(in the rows, 128 means zero)
The rows of Z fall into 4 groups, which share some directions, and each row is roughly a mix of its group's hidden directions.
Z, 120 rows:
[[143 126 141 123  87 152 169 163 123  99 112 145]
 [113 113 157  69 112 141 152 132 128 143 151 151]
 [132 114 116  86 109 133 131 135  85 120 121 178]
 [114 141 113 138 160 102 103  90 111 158 131  89]
 [164 172 121 126 165 120 127 162 154 118 123 109]
 [111 128  96 124 107 189 140 110 120 109 139 104]
 [134 135 137  68 150 106 107 124 115 168 136 127]
 [150 120 137 158  97  97 118 108 130 165 141 167]
 [159 169 117 113 158 135 120 157 158  99 110 117]
 [157 116 166 117 157  74 120 123 139 145 141 133]
 [167 170 114 131 146 130 132 166 148 102 108 110]
 [163 127 118 114 134 163 147 185 145 117 113 132]
 [114 154 141 128 157 140 140 133 161 138 142  70]
 [124 106 113 183 104 148 145 126 119  86 134 139]
 [ 72 140 133 124 147 110  99  87 115 133 141 117]
 [141 116 145 144  85 105 135 103 123 171 144 159]
 [116  85 131 162  95 154 153 100 121 106 133 138]
 [102 157 155 121 148  82 121 136 100 152 152 140]
 [ 99 104 140  63 129 148 148 131 114 132 142 133]
 [119 140 154 126 161  72 105 131 120 155 145 142]
 [133 117 145 124 152  98 117  91 150 137 182 139]
 [146 146 159 125 153  93 136 145 169 134 136  91]
 [144 142 107 102 122 191 142 150 141 110 122 112]
 [ 70 115 133 141 113 110 118  91  97 143 125 121]
 [ 75 123 132 141 118 115 121  90  93 133 158 119]
 [126 129 146 173 141 116 121 107 172 142 131  86]
 [160 101 136 129  96 152 152 161 144 100 106 149]
 [133  98  86 156 113 173 111 130 128 116 100 116]
 [132 105 131 143  99 145 171 141 115  78 132 148]
 [110 103 148  71 126 118 140 123 117 165 141 150]
 [100 131  94 153 153 123  86 107 108 152 125 103]
 [115 125  89 128 112 188 127 113 157 107 124 125]
 [ 93  83 138 140  93 119 136  96 105 146 131 143]
 [158 154 112 118 144 151 127 172 148 108  90 120]
 [107 140 133  70 144 149 162 149 117 128 124 103]
 [135 157 156  81 149 116 140 144 160 147 124 102]
 [104 101 164 112 149  76 114 112 135 146 134 139]
 [132 121 159 158 138 109 121  99 172 152 138  93]
 [103 117  89 133 127 185 103 112 144 116 141 126]
 [111 117 110 118 104 178 103 124 115 105  88 143]
 [107  96 122 151  96 164 161 115 114  98 117 139]
 [132 149 172 109 143  73 138 135 122 144 146 143]
 [132 151 160 128 144 121 135 122 183 147 129  87]
 [116 113 116 123  99 161 102 115 117 120  71 143]
 [177 156 114 139 160 117 111 154 161 116 120 118]
 [121 121 166 118 153  93 110 139 104 144 172 145]
 [102 135 110 132 160 120  96  91 112 153 154  99]
 [135 121 117 174 151 113  98 111 151 110 102  93]
 [160 125 127  97 160 148 114 155 172 128 106 143]
 [142 154 103 154 113 174 138 144 131  85 125 112]
 [113 125 132  80 113 156 148 149 109 115 158 162]
 [ 99  95 156 113 147  78 113 108 122 146 135 141]
 [111 144 115 138 153 126  83 103 137 174 124 102]
 [143 129 142 151 143  74 134 108 139 144 173 122]
 [137 118 142 162  97  89 123 106 120 155 144 165]
 [121 176 154  96 115 113 176 120 129 124 142 125]
 [104 123 112 113 153 117  92 106 108 175 104 112]
 [140 103 103 146  99 174 132 150 136 102  96 135]
 [105 105 157 129 156  69 109 110 132 141 126 130]
 [106 127 107 135 164 119  90 111 106 164 136  95]
 [136 131 114 120 113 170 109 146 121 132  66 136]
 [149 143 150  99 158  91 107 131 139 156 161 110]
 [ 90  84 137  87 142 115 118 119 108 118 148 151]
 [106 128 133  65 128 152 156 146 106 130 142 137]
 [125  80 142 134  80 127 161 118 112 143 126 148]
 [103 116 163 136 150  65 115 115 127 136 133 136]
 [ 98 117 158 146 128  68 131 106 106 138 136 132]
 [168 131 108 126 136 152 120 171 152 114  87 131]
 [130 132 139 145 137  97 175 156 122 144 171 107]
 [164 111 154 132 147  76 118 139 151 140 108 146]
 [131 141 117  90 124 187 151 150 135 107 127 111]
 [103 133 149 147 122  77 144 100 108 157 145 111]
 [130 163 134  92 120 138 166  93 161 119 143 113]
 [159 121 105 130 131 169 124 180 138 118  98 132]
 [123 135 113  80 135 182 145 153 127 109 129 117]
 [139  99 105 164 106 150 119 159 110 117  85 131]
 [102 141 114 125 161 120 100  86 120 152 158 100]
 [133 132 153 163 137 111 121 108 179 147 126  92]
 [110 144 124  63 149 142 124 131 106 159 127 120]
 [ 97  99 152 132 145  74 109 110 119 127 141 149]
 [114 150 119 102 159 111  95 126 130 173  99 107]
 [139 139 123 107 181 136 102 158 165 115 112 120]
 [105 137 103 146 157 110  96  98 106 157 127  96]
 [ 98 131  82 145 113 180 119 120 113 120 121 110]
 [162 134 114 118 147 153  95 151 154 131  82 137]
 [141 130  98 168 112 132 127 152 107  84 133 160]
 [129 128 129 182 140 110 109 112 150  98 108  93]
 [100  93 123 178 120 130 135 103 130 128  91 108]
 [133 164 116 127 182 123  90 132 146 123 152 113]
 [139 127 132 179 108  85 112 113 121 143 139 162]
 [ 98 117 111  79 142 138 121 121  83 152 113 127]
 [109 126 134  74 148 166 145 146 139 105 125 103]
 [120 146 113  87 143 176 145 159 124 102 127 113]
 [138 120 141 145 135  96 148 115 128 140 196 127]
 [ 99 163 129  99 138 137 138  90 128 134 172 108]
 [108 109 151  86 107 125 144 130 112 136 160 170]
 [112 110 126 111  97 174 168 126 112 102 121 150]
 [128 116 155 168 104  80 123 101 128 148 138 148]
 [130  85 136 175  98 131 151 112 124  97 134 140]
 [141  87 147 150  94 121 162 123 126  91 130 152]
 [128 144 117 115 121 165 105 141 121 132  63 129]
 [165 143 104 146 159 120  93 141 162  98 123 124]
 [145 141 103 129 102 189 142 144 128  96 134 126]
 [152 159 132 135 148 106 165 159 137 116 166 104]
 [125 128 106  87 114 147 134 145  83 114 126 169]
 [120 102  85 159 130 159  89 130 143 125 102 132]
 [106 129 135 137 149  99 130 105 127 125 195 121]
 [107 107  83 158 137 160  85 124 122 131 118 120]
 [159 145  93 125 112 189 134 145 136 120 121 119]
 [124 133 137 127 165  96 110 100 145 134 183 126]
 [ 96  97 150 113  90 138 146  99 101 153 128 145]
 [141 112 129 133  89 162 154 166 124  98 107 148]
 [133 132 152 164 139 112 121 109 176 145 135  89]
 [100  94 140 142  82 122 154 114  97 149 112 133]
 [100 143 145 146 115  77 137  93 105 147 127 108]
 [112 168 131 104 154 151 146 152 148 130 132  83]
 [138 150  88 178 135 129 121 126 104 118 106  96]
 [118 122 144 133 146  91 143 110 134 133 193 123]
 [137 115 102 160  97 135 107 122 105 112 120 180]
 [166 134 145 131 157  85 141 130 163 140 161 125]]

Which two rows in each list fit none of the groups? Every other row fits one group, some only roughly. Give them in the order they come.
  * Z_950: [127 144 123 105 101 185 169 138 132 117 145 136]
  * Z_319: [127 134 177 117 140  81 129 151 117 140 150 157]
  * Z_184: [151 152 133 106 138 166 129 165 171 104 121 128]
  * Z_79: [ 98 143 104 119 108 188 138 132 126 103 147 136]
  * Z_441: [122 156 139 130 159  69 115 110 128 160 123 120]
  * Z_98: [100  86 143 126  97 133 153 103 113 132 167 144]
  * Z_998: [146 107 141 131  84 144 157 126 129  94 135 172]
  * Z_345: [153 108 103 158 112 136 121 145 146 120  69 133]
  * Z_316: [146 125 129 130  91 161 158 178 124 111 105 130]
  * Z_439: [127 120 169 124 141 118 147 112 165 149 139  79]
  Z_950, Z_316
  * Z_826: [126 103 113 143 101 132  97  96 109 144 113 176]
  * Z_276: [146 124 117  94 112 117 132 152  90 107 132 178]
  * Z_5: [128 130 154  89 162  95 142 143 130 142 139  85]
  * Z_675: [142 129 147 149 155  91 109 120 153 153 152  88]
  * Z_802: [124 100  89 137  95 146 142 133  95 117 117 169]
  * Z_286: [140 134 133 132 161  75 114  98 126 158 120  98]
  * Z_492: [132 102 150 153  87 118 162 144 116  93 123 153]
  * Z_479: [117  95 147 123  90 128 120  84 116 159 110 149]
  * Z_386: [160 103 155 133  94 116 158 133 137  95 134 162]
  * Z_663: [110 135 149  69 135 127 147 155 115 132 150 158]
  Z_802, Z_492
  * Z_789: [ 92 124 116  90 152 154 146 130  93 134 143  95]
  * Z_743: [170 135 125  96 142 157 129 151 167 101 117 142]
  * Z_221: [116 157  96 114 154 143  84 125 104 156 152 121]
  * Z_629: [130 119 111 122  95 152 147 142 102  95 118 178]
  * Z_904: [132  98 165 144 103 100 119  95 159 147 141 148]
  * Z_967: [143 146 126 119 111 169 126 156 157 111  78 127]
  * Z_19: [114 142 108 119 166 110  87 127 113 168 133 100]
  * Z_467: [113 150 133 110 156 109 123  85 122 149 166  98]
  * Z_926: [123 124 136  92 118 132 163 148 114 118 168 173]
  * Z_999: [128 132 142 185 117  95 125  97 130 124 113  94]
  * Z_832: [119 135 122  96 125 170 141  99 163 110 167 126]
  * Z_590: [163 101 147 133 114 122 135 172 144 112 102 163]
  Z_967, Z_926
  * Z_929: [123 135 166 110 146 128 151 122 170 149 128  83]
  * Z_245: [109 150 113 135 160  97 105  90 120 158 129  97]
  * Z_473: [128 130 104  92 114 157 131 150  79 117 106 151]
  * Z_416: [132 105 129 134 164 107  74 118 157 146 140 147]
  * Z_264: [138  86 108 133 108 184 117 141 139 105 121 139]
  * Z_518: [118 109 113  67 124 169 141 137 109 134 140 140]
  * Z_953: [159 132 150 119  92 133 177 151 141 102 112 142]
  * Z_742: [118 135 119 153 159  87  91 123 100 160 116 114]
  * Z_614: [118 119 128 148 159 108 126  94 133 138 187 111]
  * Z_382: [103  73 139 136 113 117 119 101 113 164 129 150]
  * Z_432: [138 171 113 111 162 148 128 160 141  93 142 110]
  * Z_162: [127 117 124 157 100 141 129 178 111 112  98 161]
  * Z_496: [149 101  98 163 132 126  96 140 133 134  78 126]
  Z_473, Z_614
  * Z_475: [ 98 123 119 115 160 106 107  88 117 163 149 106]
  * Z_799: [109 109 152  76 135 111 126 132 120 145 151 170]
  * Z_578: [137 116 120 133  97 150 118 139 123 138  59 139]
  * Z_852: [123 132 139 158  90  95 150 120  89 149 144 154]
  * Z_304: [ 88 115 133 144 110 110 130  84 100 125 168 125]
  * Z_781: [126 100 128 197 108 132 127 109 144 115 112 127]
  * Z_770: [140 112 131 163 146  80 115 112 132 157 166 125]
  * Z_869: [132 127 177 111 125  85 158 142 132 153 150 142]
  * Z_768: [165 157 105 114 122 180 137 156 150 125 125 130]
  * Z_893: [120 118 102 114 105 157 141 138  85 104 116 171]
  * Z_609: [124  90 146 107  89 145 132  91 127 145 115 161]
  * Z_260: [115 123  93 154 116 137  84 101 111 149 103 154]
  Z_475, Z_869
  * Z_509: [138 153 125 123 182 114 119 144 157 117 169 115]
  * Z_698: [139 129 130 198  97 115 126 105 133 110 128 123]
  * Z_194: [128  86 115 171 104 123 118  96 103 117 136 156]
  * Z_639: [119 119  86 153 112 129 111 131  90 110 100 165]
  * Z_291: [118 107 100 148 100 138 120 124  96 113  94 172]
  * Z_337: [134 133 143 144 135  91 148 137 137 119 194 137]
  * Z_755: [110 119 112 138  97 182 132 160 107 104 134 143]
  * Z_430: [156 166 106 150 163 125 117 164 136 115 144 103]
  * Z_116: [128 137 162 118 162  74 116 116 124 156 151 125]
  * Z_539: [144 123 115  96 105 192 145 141 143 113 132 129]
  * Z_63: [130 145 172  95 144  95 142 122 137 136 170 141]
  * Z_95: [ 89 106 141 133 119 106 108  73 115 144 145 138]
  * Z_788: [164  89 112 155 126 129 112 139 149 125  79 130]
  * Z_456: [146 114 130 137 103 144 128 158 123 123  65 150]
  * Z_140: [123 142 125  76 162 109 108 137 106 164 120 113]
  Z_337, Z_456
  * Z_187: [159 128 144 166 135 114 129 143 172 152 102 101]
  * Z_58: [126 126 117 141 166  96  90  94 139 157 122 102]
  * Z_602: [ 90 105 145 120  94 148 146  78 122 129 145 125]
  * Z_102: [ 98 123 155 137  98 101 150 111  98 117 162 154]
  * Z_238: [122 148 106  81 154 114 100 143  97 153 110 136]
  * Z_25: [100 137 118 134  94 169 144 161  89 111 125 134]
  * Z_995: [142 149 133 111 126 134 136 160 142 138  60 121]
  * Z_391: [151 142 103 132 102 130 118 156 112 108 108 183]
  * Z_937: [138 129  94 115 108 193 138 141 125 101 131 125]
  * Z_247: [ 93 123 145 132 136  75 142 113  89 151 127 118]
  * Z_420: [123  98 134  86 143 103 116 124 119 172 138 162]
  * Z_451: [ 69 115 128 145 108 110 142 110  89 131 121 111]
  * Z_122: [138 159 105 113 138 165 112 153 137  84 100 120]
  * Z_683: [147 147 111 191 120 127 122 116 137 113 110  95]
  Z_187, Z_602
  * Z_352: [143 130 129 156 128 102 159 137 123 114 190 113]
  * Z_128: [145 133 141 166 140 110 112 111 172 132 100  91]
  * Z_517: [135 148 130 181 153  95 110 123 147 116 107 100]
  * Z_320: [123 148 159 100 156  96 123 101 130 148 171 123]
  * Z_508: [ 91 119 140 155 129 107 123  81 123 141 165 106]
  * Z_14: [117 120 114  98 101 157 152 138  99 105 104 168]
  * Z_146: [ 97 112 153 114 109 111 135  73 112 147 149 139]
  * Z_173: [ 90  99 144 123  92 134 134  84 104 134 142 146]
  * Z_947: [110 143 128 131 164 104  96 103 125 167 133  91]
  * Z_427: [126 115 117  75 112 165 138 143 113 132 148 164]
  Z_508, Z_947
  * Z_699: [109  86 156 150 100 102 149 118  96 148 130 139]
  * Z_404: [128 113 109 161  95 134 129 129 114  94 105 176]
  * Z_776: [165 104 153 122 120 113 159 167 149 105 110 148]
  * Z_715: [156 164 111 144 139 131 139 180 131 118 102 102]
  * Z_231: [158 113 147 139 143  88 133 110 152 151 173 137]
  * Z_903: [151 134 166  92 147  91 154 154 145 124 139 114]
  * Z_310: [136  88 152 154  87 132 155 105 142 107 122 150]
  * Z_124: [120 102 144  72 131 125 125 129 129 158 147 168]
  * Z_250: [108 154 123 118 156 114 115  80 138 147 164 103]
  * Z_318: [172 119 157 115 109 118 165 147 157 110 108 145]
  Z_699, Z_776
  * Z_81: [ 96  92 146 123 102 115 126  80 114 153 135 144]
  * Z_203: [122 128 107 125 150 138 112  74 132 143 144  80]
  * Z_572: [157 112 166 130 137  80 127 160 127 135 122 158]
  * Z_686: [132 154 168 110 108 101 168 157 117 121 128 152]
  * Z_296: [146 164 144  97 151 116 149 171 146 114 144 107]
  * Z_589: [138 128  97 115 103 193 146 133 122 109 128 113]
  * Z_786: [ 86 106 138 145 101 104 141  99  95 156 136 117]
  * Z_717: [159  94 150 120 110 147 140 165 142  97 125 160]
  * Z_332: [137 121 140 159  95 132 159 136 162  96  92 145]
  * Z_870: [107 104 104 102 100 140 118 101  91 121 127 167]
  * Z_415: [143 129 119 106 116 168 119 140 149 104  73 143]
  * Z_546: [130 100 132 137 153  82  87 113 140 151 122 155]
  * Z_884: [136 160 147 126 144  88 140 102 155 144 157  95]
  * Z_235: [127 101  97 144 105 187 123 132 137  99 121 127]
  * Z_894: [134 131 166 112 159  78 117 125 133 147 159 144]
  Z_870, Z_884
  * Z_817: [146 133 168 139 136  96 128 117 178 147 130  98]
  * Z_918: [127 165 139 109 146 139 157 160 142 107 166  99]
  * Z_83: [121 123  90 161 105 152 122 133  98  99 116 165]
  * Z_135: [106 128 130  99 163 111 105 110 117 171 126  92]
  * Z_961: [155  83 106 156 112 159 117 147 128 111  96 128]
  * Z_68: [ 97 157 119 142 143  97 115 113  85 156 131 100]
  * Z_37: [137 133 157 128 152 108 125 112 154 157 162  81]
  * Z_312: [107 113 115 147  92 160 130 148  85 130  93 131]
  * Z_220: [130 146 124  86 142 164 134 154 139 110  91  97]
  * Z_185: [132 121 138  86 146 107 108 128 136 174 142 168]
  * Z_38: [120 150 109 186 116 140 142 135 119 111 123  86]
  * Z_466: [148 137 114 125 121 148 119 158 138 123  59 127]
  * Z_604: [161 145 159 106 122  86 162 130 147 135 101 130]
  Z_220, Z_38
  * Z_499: [118 116 100 158  99 157 125 160 107 117  86 131]
  * Z_610: [126 145 140 129 165  96 134 117 136 135 189 115]
  * Z_751: [127 159 105  76 144 138 105 146  97 150 134 138]
  * Z_464: [159  96 111 155 134 121 103 143 152 130  78 137]
  * Z_666: [118 111 124 129  98 163 172 138 112  86 123 146]
  * Z_392: [152 106 112 134 104 159 136 145 165 102  93 149]
  * Z_690: [117 139 148 121 163  94 132 110 139 145 184 121]
  * Z_922: [ 90  95 135 125 118 127 103  77 115 138 150 147]
  * Z_875: [103 118 147  80 119 141 124 122 111 113 160 171]
  * Z_689: [134 152 122 195 124 108 126 119 125 108 112 101]
  * Z_435: [129 148 117  95 103 166 136 157 112 126  83 135]
  * Z_350: [102 120  89 162 130 148  99 123  88 136 125 103]
  Z_875, Z_435
  * Z_61: [115 130 136 167 147  65 112 114 109 136 121 126]
  * Z_32: [156 143 125 119  90 151 132 137 134 103 137 183]
  * Z_886: [169 107 147 125 106 135 145 156 161 105 107 158]
  * Z_670: [122 139 122  69 162 109 118 151 100 146 130 121]
  * Z_483: [122 167 162 106 130  85 163 122 110 144 139 119]
  * Z_270: [123 155 134  88 167 118 136 155 125 136 149  87]
  * Z_218: [139 120 114 146 164  93  91 100 142 155 111 108]
  * Z_268: [141 159 151 113 143  81 141 117 158 154 128  99]
  * Z_72: [131  95 164  99  94 132 169 111 138 122 114 146]
  * Z_193: [138 123 160 140 147  71 103 132 134 143 100 150]
  Z_268, Z_193
  * Z_27: [156  94 107 153 105 152 131 144 142 113  81 129]
  * Z_56: [119 106 101 152 100 152 136 130  94  96 114 165]
  * Z_46: [ 96 115 124 134 135  92 128  99  89 142 165 105]
  * Z_936: [145 101 153 131  84 136 155 113 146 108 116 167]
  * Z_642: [171 157 119 144 149 121 132 175 141 141 103 109]
  * Z_939: [125 164 122 119 183 118 123 147 152 117 150  97]
  * Z_856: [106 110 128  77 116 171 145 137 120 102 147 136]
  * Z_353: [131 157  97 112 112 191 122 126 121 121 127 106]
  * Z_704: [100 179 159 104 120 103 150 140 112 135 145 143]
  * Z_994: [ 81 165 109 131 140 125 116 103 100 150 143 102]
  * Z_794: [117  96 151 119 158  85  91 112 152 141 122 142]
  * Z_227: [117 156 111  79 151 134  94 126 110 165 124 130]
  Z_46, Z_353
  * Z_928: [122 120  95  94 163 164 118 137 125 119 106  90]
  * Z_526: [146 163 128 113 111 178 155 157 148 109 131 122]
  * Z_18: [142 161 136 105 147 103  87 121 152 170 136 121]
  * Z_89: [109 141 140 170  96  86 154 103 109 129 126 134]
  * Z_40: [128 107 130 191 116 135 148 125 138  92 147 114]
  * Z_209: [142 132 119 169 113 100  93 119 154 130  92 155]
  * Z_791: [ 87  99 149  95 104 147 132  95 117 142 122 152]
  * Z_281: [128 113 150  77 117 137 132 141 141 142 155 175]
  * Z_933: [113 130 138 136 177  72 101 129 128 141 113 129]
  * Z_991: [129 134 153 160 146 106 146 128 164 124 148  78]
  * Z_762: [125 162 147 130 138  70 147 119 104 151 116 111]
  * Z_486: [118 145 114 187 128 121  99 103 145 108 126 101]
  Z_89, Z_486
  * Z_384: [179 145 116 154 149 108 134 168 152 127 121 114]
  * Z_82: [152 162 117 123 146 138 151 181 133 118 105 103]
  * Z_287: [155 128 118 113 121 158  99 125 144 125  67 143]
  * Z_99: [ 97 133 124 154 120  97 129  90  79 143 142 121]
  * Z_171: [129 129  96 148 101 135 114 139 111 107  94 179]
  * Z_646: [121 155  98 113 170 121  92 151 111 155 122 105]
  * Z_513: [128 141 160 116 160  73 123 117 113 154 152 121]
  * Z_543: [153 145 120 124  89 184 153 141 145 114 136 130]
  * Z_376: [113 151 112  87 167 109 114 157 101 143 117 110]
  * Z_592: [135 129  89 121 107 183 141 152 128 112 100 120]
  Z_99, Z_592
